In the rows, 128 means zero.
The rows of M fall into a few groups, which share some directions, and each row is roughly a mix of its group's hidden directions.
M (169 x 12):
[[114 137 105  96 141 104 113 199 110 161 142 135]
 [ 98 168  86 100 113 101 114 115 122 141 114  75]
 [139 115  99 159  71 126 129 108 180 130 158 119]
 [ 98 104 166  94  89 143 174  94 142 132 115 129]
 [ 72 108 141 118 178  73 130 127 139 122 125 133]
 [136 174 103  87 111 119 122 172  82 114 143 124]
 [133 101  82 165  85 131 144 100 159 113 161 120]
 [122  97 156 173  98 156 184 135 116 125 148 111]
 [119 122 144 157 149 120 147 193  78 135 133 103]
 [ 77 147 150 139 175 114 103 105 157 113 163 131]
 [ 90 141 149 101 169 149 145 104  84 147 105  97]
 [169 113 142 141 130 152 163 107 195 132 143 143]
 [113 146  88  93 127  74  88 143 124  93 134 136]
 [113 135  99  96 130 112 107 200 115 149 149 149]
 [178 111 144 151 157 138 122 138 158 182 159 120]
 [104 125 150 188  95 165 146 122 107 162 119 146]
 [129 152  80 133 151  95  93 184 108 135 140 121]
 [157 116  77 134 121 139 138 115 194 102 147 125]
 [113 108 165 152  85 156 187 110 127 124 138 108]
 [167  99 106 155 140 158 158 169 124 121 159 162]
 [123 113  77 159  94 135 146  96 171 130 154 104]
 [134 128  88 134  90  83  89 124 148  93 160 119]
 [114 144 148  97  88 133 121  69 159 127  92 113]
 [ 84 160 140 126 147 167  92 136 160 125 119 173]
 [116 126 126  58  99 166 132 110 108  90 126 126]
 [129 151 137 146 140 154 135  51 143 127  96 108]
 [ 81 163 139 102 162 142 123 105  85 141 102 102]
 [174 122 152 154 125 158 144  83 152 158 104 156]
 [121 126 136 153 145  95 175 142 140 166 171  88]
 [ 86 138 113 128 116 110  89 157  70 113 102 113]
 [119 153 113 114 105 176 133 174 149 112  88 159]
 [105 104 153 131  77 134 176 148 113 110 169 117]
 [108 167 142  98 105 148 110 113 192 132 145 151]
 [ 97 102 152 140  79 144 152 112 149 166 112 167]
 [147 123 138 167  78 177 107 119 100 141  98 115]
 [161 159 150 109 104 159 147 189 112 144 106 128]
 [144 123 106 145  82  93  88 145 161  96 146 156]
 [136 149  95  69 159  95 139 118 121 114 169 137]
 [173 113 145 159 150  84  74 124 114 131 144 116]
 [ 96 157 144  99 176 138 127 117  76 135 103 105]
 [153 130 110  99 139 130  86  93 161 105 100 175]
 [ 81 115 152  86  80 138 148  93 144 127 108 135]
 [174  98  98 125 118 125 156 160  80 127 102 103]
 [115 116 163  87  78 109 154 122 129  91 164 123]
 [132 147 161  97 150 114 137 175 102 142  73 142]
 [ 80 135  95 103 125  98 109 164 102  91 147 109]
 [116 141 118 102 119 113 129 186  68 109 120 103]
 [ 89 155 136  92 103  94 126  91 132 131 105  82]
 [182 152 165 135 117 155 163 133 148 164 125 154]
 [101 171 162  99 136 138  99  97  88 131 117  94]
 [191  98 126 133 117 120 145 157 167 113 150 159]
 [152 143 103 102  96 173 116 152 149 129  84 164]
 [132 130 150 115  97 149 127  56 157 125  96 112]
 [164 146 118 130 136 145  80  89 161 102 106 164]
 [133 120 105  82 107 186 170 116 135 154 113 138]
 [101 143 133 109 113 124 120 195  92 114  86 123]
 [146 146  98 112 174 120  80 103 144 147  84 139]
 [184 165 165 126 134 143 136 146 109 175 112 136]
 [108 137 185 119 146 164 142 118  81 156 102 122]
 [117 125 153 136  71 166 169  89 142 124 126 104]
 [136 111 121 128 161 115 107 159  83  67 122 104]
 [ 62  90 115 163 128 112 127 119 165 105 127 129]
 [125 121 126 122 168  92  99 141  94  75 146  94]
 [117 110 121 129  52 170 143 113 147 139 110 114]
 [162 132 157 104 116  94 117 173 140 136 126 185]
 [176 126 100 115 107 142  91  97 106  96 154  96]
 [146 107 164 180 144 178 154 115 122 159 126 118]
 [ 83 146 100  99 121 112 138 188 120 106 157 117]
 [122 147 147 125 106 142 123  85 198 145 146 153]
 [135 143 101  89 161  86 127  88 118 114 173 142]
 [136 127 124 100  98 107 143  58 159 148 154 119]
 [ 99 128 120  99 181  71 139 126 151 111 145 145]
 [138 124 166 154 131 177 153  71 142 145 108 120]
 [ 86 149 106  93  94 145 158 141 120  83  98 133]
 [119 111  98 169 105 133 111  91 159 106 179 113]
 [144  98 140  63 157  90 124 129 120 105 138  98]
 [119 135 111  91 142 129 135 192 115 183 140 132]
 [145 112 168 107 115 155 124  63 156 112 113 151]
 [133 140  91 132 103 127  88  88  79 114 162 111]
 [156 181  79 142 137 129  81 137 132 141 122 101]
 [118 142 183 137 140 169 135 143 111 159  89 162]
 [125 148 145 143  92 156 171  83 141 135 116  82]
 [112 159 131  99 114 110 131 204 105 106 118 126]
 [125 123 156 155 136 113 132  73 180 147 167 129]
 [187 108 116 152 103  72 114 105 118 123 117 113]
 [165 107 155 144 149 163 136  86 138 180 114 118]
 [118 158 142 101 123 124 150 211 119 130 122 126]
 [ 89 147 111 101  96 167 175 153 131 109 101 138]
 [126 124  92 105 164  97 124  78 137 117 180 128]
 [125 127 119 108 155 108 154 122 119 172 144  58]
 [115 142 165  93 185 140 133 138  89 144  97 114]
 [173 122 100  99  82 151 122 105 149 111  91 149]
 [141  98 141 105 156 103 175 178 109 141 159 135]
 [106 106 172 109  75 101 147 137 120 100 160 111]
 [167 128 114 111  95 177 145 130 173 155 108 151]
 [125 120 148 125 108  85  76 169 123 105 116 169]
 [116 115 108 108 158 103 126 140  68  85 129  93]
 [111 163  75 120 139  89 104 163 110 139 129  94]
 [155 131 153  94 142  77 131 175 100 142 132 159]
 [130 148 159  95 170 103 135 157  80 161 119 115]
 [106 129 101 131 100 126 139 126 102  70  73 144]
 [155 141 124 126 129 101 109 203  98 117 128 100]
 [ 78 100 104 126 140  99  95 121 118  97 157  89]
 [ 87 144 158 122 169 141 135 152 138 161 179 112]
 [202  87 123 147 121 105 113 109 107 131 119 115]
 [111 129 146 122 162 165 173 102  96 164 117  93]
 [ 60 153 131  98 121 155 157 102 153 120 137 142]
 [134 117 160 124  69 118 142 135 122  88 176 105]
 [129 105  91 162  76 119 140 105 165 134 162 110]
 [ 60 110 104 159 106 111 100 136 114  97 120 120]
 [ 88 101  93 150 140  99 107  82 149  95 146 132]
 [181 152 153 140  95 165 147 131 127 149  97 160]
 [158  92 138 162  78 101 149 148 128 151 163 142]
 [152 109  77 128 126 143 145 104 187  98 148 121]
 [ 81  65 126 143 120 145 123 132 152 101 110  95]
 [159 103 124 165 132 155 167 182 108 147 103 125]
 [167 108 153 158 153  87  82 107 115 141 155 116]
 [123  92 116 169 103 157 149  87 121 117 154  84]
 [ 82 138 141  94 158 167 127  93 149 156 158 142]
 [117 116 136 138 151 137  92 123 115  48 109 141]
 [140 152 114 112 158 125  54 104 143 130 103 150]
 [188 164 152 129 127 154 152 140 136 169 112 153]
 [148 118 121 138 162 129  69 160 118 115 151 177]
 [136 116 123 126 114 138  91 127  89 104  54 125]
 [153  88 106 128 128 138 147 144 191 110 120 169]
 [ 84 145 153 144 166 142 107 185  99 114 131 132]
 [110 141 157 123 127 130 140 202 122 138  80 132]
 [ 93 158 110 123 111  89 129 180 133  85 143 146]
 [ 85  87  90 121 128 126  96  95 104 100 131  97]
 [145 117 142 136 135 101 144  87 152 181 175 106]
 [183 126 128 156 112 164 133  85 156 146 161 124]
 [161 105  87 135 115 126 133 134 193  98 141 151]
 [115  90  92  91  98 119 140 177 124 117 148 161]
 [ 99  77 111  95  72 127 147 154 130 125 128 147]
 [179 116 159 142 135 163 149  90 152 167 115 139]
 [142 139  93 161 181 153 110 115 132 161  87 137]
 [155 107  75 135 122 141 150 104 176  97 156 117]
 [ 96 136 152 124 133 109 134 119  60 161 133  89]
 [151 111  80 135 112 135 131 103 184  97 156 105]
 [177 104 108  85 106 175 143 107 129 153 115 134]
 [118 109  90 159  81 130 132  95 172 129 153 101]
 [109 141 172 118 151 119 138 155  76 172 103 141]
 [134 154 103  99 170  94  67 127 133 126 112 145]
 [145 101 114 127 100 174 198 128 139 134 138 138]
 [149 132 133 166 116 160 197 136 127 149 133  95]
 [ 78 149 153 146 173 109 104 111 157 116 165 129]
 [162 100 133 168  77  98 136 149 129 143 169 129]
 [127 113 165  99  69 120 147 124 139  85 161 137]
 [117 130 140 109 104 139 134  51 149 125  93 106]
 [153 161 140 156 139 159 170  92 133 152 121  82]
 [154 129 100 122 157 141 174 109 140 149 155  72]
 [128 132 121 102 153  86  99 147  92  87 151  87]
 [183 175 137  98 130 139 129 141  89 163 144 124]
 [147 111 114 166  68  96 138 137 144 152 167 129]
 [162  98 126 146 136  71 132 102  94 135 148  89]
 [151 150 145 131 163 125 142 138  59 136 148  91]
 [141 122 130 127 132  99 155 104 139 193 171  99]
 [139 139 100 165 177 148  94 117 130 163  86 131]
 [169 120 140 145 133 147 152  84 174 150 170 134]
 [130 113 109 114 137 115 154 169  72  94 123  87]
 [154 112 133 154 163 139  76 166 121 131 141 174]
 [ 64  97 126 143 154  84 116 114 141 104 108 138]
 [ 96 127 106 154 143 171 134  85 113 115 125  74]
 [129 106 140 112 122 136 102 156 100  98  57 110]
 [102  92 129 148  98 105  97 108  98  99 147  81]
 [ 90  90 166  91  97 122 179 114 124 127 132 125]
 [ 87 135 103 112 118  89 102 163 104  76 132 119]
 [145 140  91  96 138 100  87 131 162  75 137 128]
 [117 127 151 114 161  94 197 148 110 144 138 107]]

Here is one row from each group, named. Which group is each of the other rows in?
[145 138 119 143 178 111 133 196 112 153 141 142]
(62)
[111 145 146 133 120 125 124  76 196 143 155 143]
(11)
[118 141 164 122 166  85 157 165 169 135 150 141]
(89)
[147 121  91  91 146 102  99 125 163  74 139 112]
(22)

[146 112 100 167 109  99 134 177 147 133 134 178]
(22)
[156 101 162 139 155 149 140  72 138 173 114 129]
(89)
[185 109 102 119  85 158 148 136 132 136  87 141]
(11)
[136 142  97 101 186  88 117 163 123 156 109 138]
(62)
[100 174 132 105 181 149 113 119  91 122  98 112]
(22)
[168 139 164 142 124 156 169 114 156 175 137 152]
(89)
[170 139 157 112 104 175 159 167 125 152 102 128]
(89)
[104 162 147 103 156  94 142 172 104 147  98 156]
(89)
[115 113  82 157  98 144 127  95 181 118 140 102]
(22)
[137 117 139 118 125 133 102 149 101 105  47 126]
(89)
[116  93 138 116 132 105 152 186 111 112 162 168]
(62)
[164 165 110 161 152 155  76 102 139 140 110 114]
(62)
[149 102  87 153 113 125 163 189 114 124 154 123]
(62)
[ 97 139 141 158 174 139 108 189 110 105 121 133]
(11)
